[[140 125 126 108 138 130 114 133 123]
 [142 116 137 129 124 142 124 112 127]
 [141 106 139 139 114 146 125 107 124]
 [123 118 126 142 120 129 143 132 129]
 [141 112 140 134 116 143 123 110 124]
 [140 121 126 112 137 131 117 130 125]
 [141 117 137 130 120 144 123 112 123]
 [126 128 138 130 132 127 131 133 128]
 [139 117 138 130 117 142 122 110 123]
 [143 118 130 119 136 134 120 125 124]
 [121 113 124 152 115 131 154 131 129]
 [142 121 129 120 134 139 118 122 127]]
Rows and columns are numbered from 0.
The entry directly below 146 is 129
Which number is the minimum? 106
The top-left entry is 140
The entry at row 1, column 2 is 137
Which number is the bottom entry of the column that holds the smallest entry? 121
Which number is the entry in row 0 and column 1? 125
Which number is the entry in row 0 and column 2? 126
Which number is the entry directly above the largest entry? 120
The entry in row 2 and column 2 -> 139
Which number is the entry in the bottom-left corner? 142
The top entry of the column that holds the largest entry is 114
Which number is the entry in row 1 and column 0? 142
Which number is the bottom-right entry? 127
The entry directly below the largest entry: 118
The entry at row 2, column 0 -> 141
The entry directly below the smallest entry: 118
The entry just left of the largest entry: 131
Which number is the top-right entry? 123
Which number is the entry just left of 152? 124
The entry in row 1 and column 1: 116

x =
[[128 153 134 134 130 129 131 105 134 131 125 127]
 [136 139 116 128 125 135 128 124 119 129 120 130]
 [120 120 131 141 130 123 112 139 130 134 138 126]
 [130 137 127 140 115 117 136 125 134 128 132 127]
 [142 140 115 128 142 125 114 131 136 131 129 125]
 [131 137 130 124 119 128 127 133 113 137 130 126]
 [129 120 129 139 132 117 123 128 129 136 105 122]
 [135 134 122 139 107 124 127 125 113 137 122 119]
 [121 123 124 139 123 117 134 134 144 127 147 128]
 [138 123 132 131 118 127 142 128 134 125 120 140]
 [118 130 137 121 123 134 134 108 118 123 127 117]]
Rows and columns are numbered from 0.
The entry at row 2, column 0 -> 120
Which number is the entry at row 2, column 1?
Answer: 120
Which number is the entry at row 0, column 1?
Answer: 153
The entry in the bottom-left corner -> 118
The entry in row 0 and column 2: 134
Which number is the bottom-right entry?
Answer: 117
Which number is the entry at row 1, column 0?
Answer: 136
Which number is the top-left entry?
Answer: 128
The entry at row 2, column 2: 131
The entry just right of 112: 139
The entry in the top-right corner is 127
Which number is the entry directly below the largest entry?
Answer: 139
The bottom entry of the column that holds the largest entry -> 130

Read these off the grid that follows. Rows and columns are numbered from 0.
1) What is the entry at row 1, column 0?
2) What is the entry at row 0, column 2?
3) What is the entry in the top-left corner?
4) What is the entry in row 2 and column 0?
5) What is the top-right entry?
6) What is the bottom-left entry?
7) What is the entry directly above 108?
[[128 120 127 127 127 119 119 119 118 119 127 118 128 119 129]
 [132 108 133 132 132 106 106 106 105 106 132 105 132 106 133]
 [121 136 123 121 122 137 137 137 137 137 122 137 121 137 121]
 [127 135 128 127 127 135 135 135 136 135 127 136 127 136 127]
 [123 135 125 124 124 136 135 135 136 135 124 136 123 136 123]
 [129 119 129 129 129 118 119 119 118 118 129 118 130 118 130]]
1) 132
2) 127
3) 128
4) 121
5) 129
6) 129
7) 120

a =
[[139 132 134 135 123]
 [100 129 117 116 120]
 [126 130 129 130 126]
 [127 117 121 109 130]
 [119 141 133 139 114]]
Rows and columns are numbered from 0.
Read off the entry directly above 100.
139
Read off the entry just right of the smallest entry.
129
The entry directly above the centre entry: 117
Read off the entry in the bottom-right corner.
114
The entry at row 1, column 0 is 100
Read off the entry in the top-right corner.
123
The entry in the bottom-left corner: 119
The largest entry is 141
Read off the entry just right of 141.
133
The entry at row 2, column 0: 126

X = [129 133 127 119 133 130 120 102 134 152 122 130 126 133 127]
The entry just right of 120 is 102
Find the maximum.
Answer: 152
Find the entry just right of 102.
Answer: 134

[[147 128 115 154 133 143]
 [132 125 126 102 102 128]
 [126 147 135 111 144 123]
 [119 117 130 118 108 118]
 [123 116 131 122 126 103]
 [141 145 123 139 135 108]
 [127 109 113 104 102 144]
 [154 111 105 146 143 130]
 [113 122 107 150 114 131]
 [152 145 126 117 127 139]
 [149 149 146 140 112 150]
 [107 113 150 111 127 141]]
Counting starts at 0.
Read off the bottom-left entry.
107
The entry in row 0 and column 1 is 128
Read off the entry directly above 105.
113
The entry in row 0 and column 0 -> 147
Read off the entry in the bottom-right corner.
141
Read off the entry at row 2, column 0.
126
The entry directly below 116: 145
The entry at row 1, column 2 -> 126
Read off the top-right entry.
143
Read off the entry just right of 140.
112
Read off the entry just left of 109.
127
Read off the entry directly below 114.
127
Read off the entry at row 0, column 2.
115
Read off the entry in row 1 and column 1.
125
Read off the entry at row 1, column 0.
132

Questions about the grid below.
1) Report the third entry from the end, reading row by row.
2) Report the entry in the bottom-right corner.
3) Report the 2nd-last entry, reading row by row.
4) Report the top-right entry.
5) Report the second entry on the diagonal from the top-right corner.
6) Report the 1st entry in reading order.
7) Report the second largest entry.
[[151 120 121 121]
 [132 127 126 126]
 [125 130 130 128]
 [126 128 129 130]
 [124 129 129 129]]
1) 129
2) 129
3) 129
4) 121
5) 126
6) 151
7) 132

grid =
array([[133, 119, 108, 118, 114, 128, 114, 133, 120],
       [137, 118, 134, 142, 101, 142, 103, 144, 120],
       [124, 129, 131, 134, 129, 140, 131, 131, 126],
       [126, 120, 138, 125, 131, 116, 129, 115, 142]])
Indices start at 0.
Give the entry just left of the smallest entry.
142
Give the entry at row 2, column 0.
124
The entry in row 2 and column 2 is 131
The entry in row 0 and column 2: 108
Give the entry in row 1 and column 0.
137
The top-left entry: 133
Give the entry in the bottom-right corner.
142
The entry just left of 103 -> 142
The top-right entry is 120
The bottom entry of the column that holds the largest entry is 115
Give the entry in the bottom-left corner.
126
The maximum -> 144
The entry directly above the smallest entry -> 114
Give the entry at row 1, column 1.
118
The entry just right of 144 -> 120
Give the bottom entry of the column that holds the smallest entry.
131
The top entry of the column that holds the largest entry: 133
Give the entry at row 0, column 1.
119

W =
[[129 155 155 126 129 128 128 155 158 126 157 157 130]
 [129 155 155 154 129 156 156 155 129 126 127 157 157]
 [157 155 130 154 154 128 156 128 129 156 127 157 157]
 [129 155 155 126 129 128 156 155 158 126 127 157 157]
 [129 128 130 154 154 156 156 155 129 156 127 157 157]
 [157 155 130 154 154 128 128 128 129 156 157 157 157]
 [129 128 130 154 154 128 156 155 129 156 157 157 157]
 [129 155 155 126 129 128 128 155 158 156 157 157 130]
 [157 155 130 154 154 128 156 155 129 126 127 157 157]
 [129 128 130 126 154 156 156 155 129 156 127 157 157]
 [129 155 130 154 129 128 128 128 129 156 157 157 157]
 [157 128 130 154 154 128 156 128 129 156 157 157 157]
 [129 155 155 126 129 128 128 155 158 126 127 157 130]
 [157 155 155 154 129 128 156 155 158 126 127 129 130]]
Rows and columns are numbered from 0.
The entry in row 0 and column 0 -> 129
Read off the entry in the bottom-right corner.
130
The entry at row 2, column 1 is 155
Read off the entry at row 0, column 1.
155
The entry in the top-right corner -> 130
Read off the bottom-left entry.
157
The entry at row 1, column 0 -> 129
The entry in row 2 and column 0: 157
Read off the entry in row 2 and column 2.
130
The entry in row 0 and column 2: 155
The entry in row 1 and column 2: 155
